One vector is turned by the same rotation once a tick. Each row is the vector after some number of ticks, and that number follows the row.
The counts run from 0 to 337.
[-1.54  2.19 -1.01 -1.59  0.64 -1.05  0.86 -0.36  1.29  0.98 -3.08  0.96
 -1.84 -0.78 -1.24 -2.60  1.85 -1.76  3.54  1.87  0.36  0.12  2.46 -1.84
 -2.50  0.03 -1.74 -2.63 -1.58  0.05  2.38  0.09  2.46 -2.24 -2.34 -0.85
  1.30  1.40 -2.80 -2.56 -0.26 -0.15 -1.46 -0.13  1.22  0.92 -0.29  1.52
  0.11 -2.03  1.02  2.14] => 284
[ 1.01  2.03 -1.99  1.25 -1.36  0.57 -0.10  0.11  2.52 -1.32 -0.61 -1.30
 -2.91  1.66  1.28  3.34  0.54  0.24  4.97  1.68  0.08  1.72 -1.58  1.27
 -0.59  0.59 -0.38  0.59 -3.99 -2.10 -0.98  1.36 -0.42 -0.35 -0.01  0.15
  0.56 -0.42 -2.03  0.10 -3.10  2.15 -2.00 -0.03 -1.43 -0.47 -1.24 -1.86
 -0.21 -1.02  0.55 -2.37] => 61
[-1.07 -0.11  0.47 -0.08  0.41  1.14 -1.68  1.69 -1.67 -0.03  0.76 -1.28
  1.68  2.66  0.78  2.51  0.08  0.86 -2.89 -0.24  1.15  0.14 -0.22  0.65
 -1.00  1.71 -1.19  1.30 -0.48 -2.72  0.76  1.22 -0.88  0.74  3.48  0.15
 -1.51 -0.11 -0.36 -1.83  0.69 -0.89 -1.30 -0.02 -4.03 -1.24  1.90 -2.17
 -0.37  0.26  0.21 -3.78] => 75
[-1.93  2.20  0.86 -1.92 -0.46  1.24  0.60  0.90  0.00  0.15 -2.43 -0.61
  2.22 -0.15  0.04 -2.88  1.49 -0.23  0.24  0.72 -3.19 -0.51  1.19 -1.06
 -2.94 -2.24 -1.88 -3.41  0.57  0.25  1.45 -1.30 -0.73 -1.18 -2.24  0.20
  1.31 -1.11 -0.46 -3.68  1.44 -0.91  1.37  1.41 -0.36 -0.46  1.43  2.19
  3.68 -1.46  0.36  0.51] => 138
[-1.10 -2.95 -2.31 -0.76 -0.22 -3.95 -0.94  0.15 -1.10  0.51  0.02  1.31
 -0.06  2.16 -0.22  1.20  0.74  0.23  2.27  2.55  0.67 -0.28 -1.46 -0.92
 -0.02  0.79  0.62  1.58  0.95  2.17 -0.15  2.79  1.46 -1.01  0.12  0.08
 -1.35  1.95 -0.35 -0.09 -1.82  1.19 -3.68 -2.32  2.68  0.27 -2.09 -0.57
 -2.40 -1.03 -0.36  1.59] => 21
[ 0.60  1.91 -0.68  0.86 -2.81  1.77 -1.66 -0.35  0.04 -1.38 -0.74 -0.94
 -0.88 -0.07  1.16  2.05  1.00  0.37  0.23  0.74 -0.20  2.77 -2.28  1.70
  1.88  0.15 -1.02  1.68 -2.63 -3.41 -0.91  0.62 -1.41  0.71  1.09 -0.63
 -1.49  0.16  1.63  1.80 -2.28  1.12 -0.57 -0.26 -2.85  0.27 -1.65 -2.84
  2.12 -1.17 -1.45 -4.22] => 207
[-2.74 -3.68 -0.08 -1.94 -0.63 -1.08 -1.31  1.72 -1.54  0.69  1.22  1.86
  2.00 -1.09  0.11  2.30 -0.18 -2.61 -1.46 -0.40 -1.09  0.31 -1.91 -1.11
  1.71 -0.90  0.37  0.87  3.88 -0.71 -1.96  1.24 -2.27  1.40  1.24 -0.54
 -1.43  0.99 -0.30  0.36  0.12  0.29 -0.22 -0.52 -0.40 -1.39 -2.27 -1.83
 -1.29 -0.95  1.05 -2.36] => 251
[-2.22  2.37  0.50 -2.19  1.57 -1.69 -0.27  1.06 -0.15 -0.50 -0.32 -0.94
 -2.36  2.04 -0.83 -1.16 -1.00 -1.53 -0.31 -0.82 -0.31 -1.97  1.11  2.25
 -0.29 -0.15 -1.26  1.21 -0.33 -1.71  1.86  1.88  1.07  0.66  0.06 -0.69
 -0.89 -0.19 -4.78 -2.93 -0.49  0.53 -1.10  1.08  0.93  2.22 -0.72 -0.92
 -3.37 -1.78  1.94 -0.10] => 48
[-1.40  0.31 -0.36  1.22  1.20 -1.17 -1.19  1.22 -0.59 -4.31 -0.28 -1.86
 -0.50  1.52  1.89 -0.92  1.39  3.22  0.13  0.13 -0.53 -0.29  0.28  2.84
 -1.65 -0.65 -0.16  1.19 -2.85 -2.21 -0.07 -1.01 -1.40  1.83  0.53 -0.84
 -3.27 -1.28  1.29  0.72  0.10 -0.73 -2.07 -1.05 -2.20  0.74  0.78 -1.48
  0.55 -2.02 -2.58 -1.22] => 176
[-1.58  1.31  1.00 -2.93 -1.37 -1.17 -0.10  3.04  0.79  2.90  0.76  1.88
  0.86 -0.98 -0.95 -0.74 -0.23 -2.20  0.61  0.29 -3.26 -0.03  1.10 -1.95
 -0.80 -2.33 -1.59 -2.12  1.67  1.22 -0.17  1.62 -0.52 -0.81 -1.51  1.59
  2.28  1.24 -2.25 -0.33 -0.61 -0.85  0.54  1.41  1.96 -0.64 -0.43  2.36
 -0.77 -1.95  1.54  1.47] => 147
[-2.36 -0.40 -2.43 -0.65 -0.22  0.47  0.03  0.52 -1.51 -0.39 -2.94  2.11
  2.55 -0.64  0.68  1.53  1.76 -1.18 -0.18 -0.38  1.00  3.72 -1.19 -0.61
 -1.07 -2.13 -1.14  0.10 -0.35 -1.25 -0.23  0.74 -1.78  0.97  1.04 -2.35
 -1.46  0.66 -1.40 -1.29 -0.69 -1.04 -2.25 -2.27 -1.95 -1.79 -0.05 -3.20
  0.68 -3.50 -0.46 -1.60] => 18
[ 1.09 -0.10 -0.98 -0.74 -3.53  0.93 -0.27 -1.28 -1.24  3.50 -2.42  0.77
  1.28 -2.37 -1.02 -0.03  3.05 -2.54  1.42  2.62  0.28  2.30  0.01 -4.05
  0.08 -0.36 -0.17 -1.59  0.06  0.70 -0.09  0.30  0.76 -2.72 -0.61  0.08
  2.09  2.21  1.35  0.35  0.71  0.28  0.42 -0.31  0.11 -0.97  0.53 -0.11
  3.07 -0.33  0.33 -1.44] => 112
[ 2.46  0.91  1.24  0.67 -0.95  1.94  0.64 -0.63 -0.91  1.22  0.06 -2.76
  0.24  0.89  0.21 -1.50  2.41  0.82  0.78  3.00 -0.05 -2.00  1.05 -0.78
 -1.69  1.13 -0.84 -3.34 -1.20  0.58  1.43 -1.71 -0.07 -2.13 -0.54  1.31
  1.06 -0.90  2.38 -1.32  2.08  1.15  0.55  1.55 -1.88 -1.18  2.35  2.67
  2.74  2.26  0.49 -1.54] => 222
[ 0.57 -2.29 -1.71 -0.18 -0.16 -1.13  0.18 -1.69 -1.60  1.59 -2.97  0.48
  0.70  1.21 -1.09  1.51  2.48 -0.16  2.20  2.39  1.72  0.78  0.16 -4.07
 -3.18  2.60  0.72 -0.64  0.26  0.93  0.51 -0.16  0.53 -1.88  1.68 -0.55
  0.27  0.29  0.26 -2.54  0.26  0.49 -3.07 -1.70 -0.32 -2.48  0.56 -0.27
  0.77 -0.15  0.68 -1.14] => 258
[-2.22 -0.87 -1.38 -0.40 -2.31  1.51 -0.62 -1.04 -1.36 -2.86 -3.46 -1.73
  3.16  0.37  0.20 -0.90  1.45  1.28 -1.48 -0.27 -0.57  0.49 -0.97  1.17
 -1.06 -1.26 -1.15 -1.58  0.81 -1.66  2.26 -1.47 -1.68  1.96 -0.02 -0.92
 -1.48 -2.41  0.40 -2.51  1.89  0.72 -0.12 -0.70 -2.86 -1.97  1.48 -0.39
  1.61  0.12 -0.52 -2.51] => 128
[ 1.45  0.94 -1.13  0.73 -1.59  0.14 -0.26  0.18 -1.57  1.33  0.30  0.16
  1.21  1.63  0.47  1.67  2.65  2.58  3.65  3.33 -0.93  1.95  0.57 -1.91
 -2.33  1.06  0.08 -0.83 -2.63  2.21 -0.06 -0.74  0.19 -1.75 -0.38  1.79
  0.52  0.57  2.00  1.24 -0.86 -1.43 -1.45 -1.70  0.71 -2.10  0.86  1.31
  3.24 -1.12 -0.87  0.69] => 165
[-1.80  0.03 -1.50  0.61 -0.29 -1.10 -1.00 -1.29 -0.40 -4.27 -2.01 -1.97
 -0.56  1.98  0.54 -1.64  2.48  3.13  0.93  1.30 -0.01 -0.45 -0.53  2.39
 -1.06 -0.28 -0.59  1.84 -2.49 -1.85  1.53 -0.32  0.75  1.25 -0.23 -1.22
 -2.86 -1.69 -0.38 -1.80 -0.27  1.23 -2.89 -1.32 -1.06  1.42  0.01 -0.73
 -0.56 -0.81 -2.47 -0.33] => 35
[-1.98  1.46 -1.34  0.18  2.05  0.92  0.90  0.37  2.40 -1.27 -3.55  1.11
 -0.47  0.07  0.39  1.25  0.25 -0.44  4.49 -0.16 -0.99  1.31 -0.85 -0.34
 -2.36 -0.60 -0.11 -0.51 -1.66 -2.26 -0.41  0.95 -0.56  0.75 -0.20 -1.20
 -0.25 -1.00 -4.22 -3.21 -1.57  0.43 -1.05 -0.53 -0.52 -1.41 -0.84 -1.14
  0.04 -2.05  1.70 -1.69] => 149
[-0.41 -2.83 -0.23 -1.32 -0.86 -3.34  0.10  1.23 -0.26  2.50  1.24  2.50
 -1.19 -0.09 -1.80  0.65  0.92 -0.82  2.99  1.74 -0.31  0.45  0.04 -2.63
  0.52 -0.15  0.32  0.03  1.78  2.95 -0.62  1.50  1.32 -1.68 -0.09  0.09
  0.60  2.42 -1.29  0.68 -1.24  0.81 -2.20 -1.49  3.07  0.34 -2.74  1.16
 -1.28 -1.74  0.02  1.98] => 16
[-2.44 -2.23  1.30 -1.50  1.28 -1.21 -0.80  2.12  0.63 -2.43  0.40  1.09
  1.19 -2.57  1.03 -1.62 -0.27 -0.97  0.59 -1.58 -2.73 -1.26 -1.20  0.73
  0.25 -3.28  0.55 -0.48  2.85 -1.12 -2.87 -0.10 -2.74  2.81 -0.08 -1.44
 -0.33 -0.67 -1.09  0.44 -0.49  0.93 -0.34  0.20  1.10  1.05 -1.98 -0.85
 -0.49 -2.29 -0.74 -0.95] => 5
[-2.40  2.77 -1.04  0.46 -2.09  1.44  0.60  1.69  0.87 -1.35 -2.57  0.35
  0.38 -0.20  0.13  1.77  1.13 -0.05  0.21 -0.04 -0.68  4.64 -0.18  1.10
 -1.35 -2.72 -2.70 -0.18 -2.44 -2.20  0.78  1.73 -1.73  1.12  0.03 -0.96
 -0.36  0.29 -1.18 -0.34 -1.38 -0.55 -0.12 -0.72 -1.08 -1.40 -0.74 -2.67
  1.67 -3.49 -1.10 -2.32] => 295
[ 1.09 -2.20  0.11  0.18  2.02 -1.97 -2.01 -0.02 -0.56 -1.97  1.97 -3.23
 -2.51  2.55  2.22  0.24  0.69  2.18  1.14  1.06 -0.09 -4.48 -0.36  1.57
  0.35  2.66  1.82  1.90 -0.27 -0.73 -0.82 -0.68 -1.12  0.66  2.49  0.58
 -2.08 -2.04  0.05 -0.44  0.98  1.97 -1.63  1.39 -0.65  2.18 -0.98 -0.33
 -2.20  1.74 -0.05 -3.04] => 83
[ 2.64 -1.08  0.16  0.64 -2.50  0.46 -0.48 -1.15 -0.11 -0.29  1.51 -3.84
 -1.23  2.26 -0.28 -0.70  1.63  2.72  2.36  4.30 -0.70 -2.20 -0.27  0.25
  0.77  2.22  0.93 -0.70 -0.99  1.16  0.95 -0.31  1.65 -0.89 -0.40  2.34
 -0.48 -0.74  2.47  0.95 -0.08  3.66 -0.37  2.03 -0.18 -0.26 -0.20  1.76
  0.81  2.57  0.26 -1.14] => 218
[ 0.21  0.90 -0.79 -0.10 -2.14 -1.84 -1.48  0.73  1.18  1.54  1.32  0.43
 -1.79  1.66 -0.66  0.53  0.46  0.65  3.66  3.27 -2.52  1.31 -1.04 -1.37
  1.04 -0.03 -0.78  0.10 -0.79  3.03 -0.06  1.66  1.66 -1.56 -1.32  1.16
  1.18  1.51  0.00  1.24 -3.14  0.41 -1.47 -0.29  2.58  0.20 -3.04  1.57
  0.48 -0.89 -0.68  1.24] => 297
[-0.69 -0.35 -0.06 -1.23 -1.16 -0.99 -1.45  1.26  1.20 -1.58  0.54 -1.34
 -2.82 -1.34  0.19  0.41 -0.99 -2.28 -0.42 -1.02 -1.14 -0.01 -1.52  2.23
  2.37 -1.62 -0.07  1.67 -1.00 -2.07 -0.96  1.60 -0.47  1.49 -0.11 -0.59
 -0.57  1.30 -0.56  2.58 -1.96  1.09 -0.36  0.11 -0.43  2.84 -2.82 -2.25
 -1.50 -2.08 -0.48 -2.79] => 198
[ 1.32  0.81 -1.72  0.58 -0.01 -0.98 -0.45 -0.90  1.28 -1.39 -0.47 -1.67
 -4.09  0.15  0.55 -0.17  1.45 -1.35  4.37  1.09  0.00  0.20 -1.52  1.08
  0.52 -0.43  0.39  1.17 -4.11 -1.31 -1.11  0.78  1.44 -0.26 -0.58 -0.74
 -0.47  0.67 -1.31  1.42 -2.69  2.60 -1.88 -0.37  0.46  1.90 -2.33 -1.54
 -0.51 -1.52  0.98 -1.38] => 197
[-3.16 -2.64 -1.04 -1.15  1.21 -0.63 -0.31 -0.60 -2.99 -1.39 -2.82 -0.40
  2.53  1.17  0.30 -0.78  1.66 -0.25 -2.16 -0.47  1.00 -0.16  0.29 -0.86
 -1.81  0.38 -0.39  0.18  1.54 -1.63  1.98  0.55 -0.14  1.83  1.02 -1.49
 -1.59 -0.52 -0.49 -3.93  1.65 -0.90 -2.89 -1.44 -1.92 -0.37  1.50 -1.34
 -0.47 -0.69 -0.54 -1.09] => 268
[-2.51 -1.55 -1.52 -1.36 -0.05  0.29 -0.52 -1.80 -1.51 -1.14 -2.76 -1.27
  1.90  2.30 -1.03 -0.85  1.69 -1.13 -1.06  0.57  1.96 -2.00 -0.77 -0.38
 -1.00  0.92 -0.20 -0.89  1.88 -1.28  3.68  0.59  0.35  0.42  1.31 -0.64
 -1.25 -0.98 -1.20 -4.93  1.79  0.78 -1.25 -1.19 -1.28 -0.54  1.46  0.15
 -1.89  1.62  0.73 -1.82] => 127
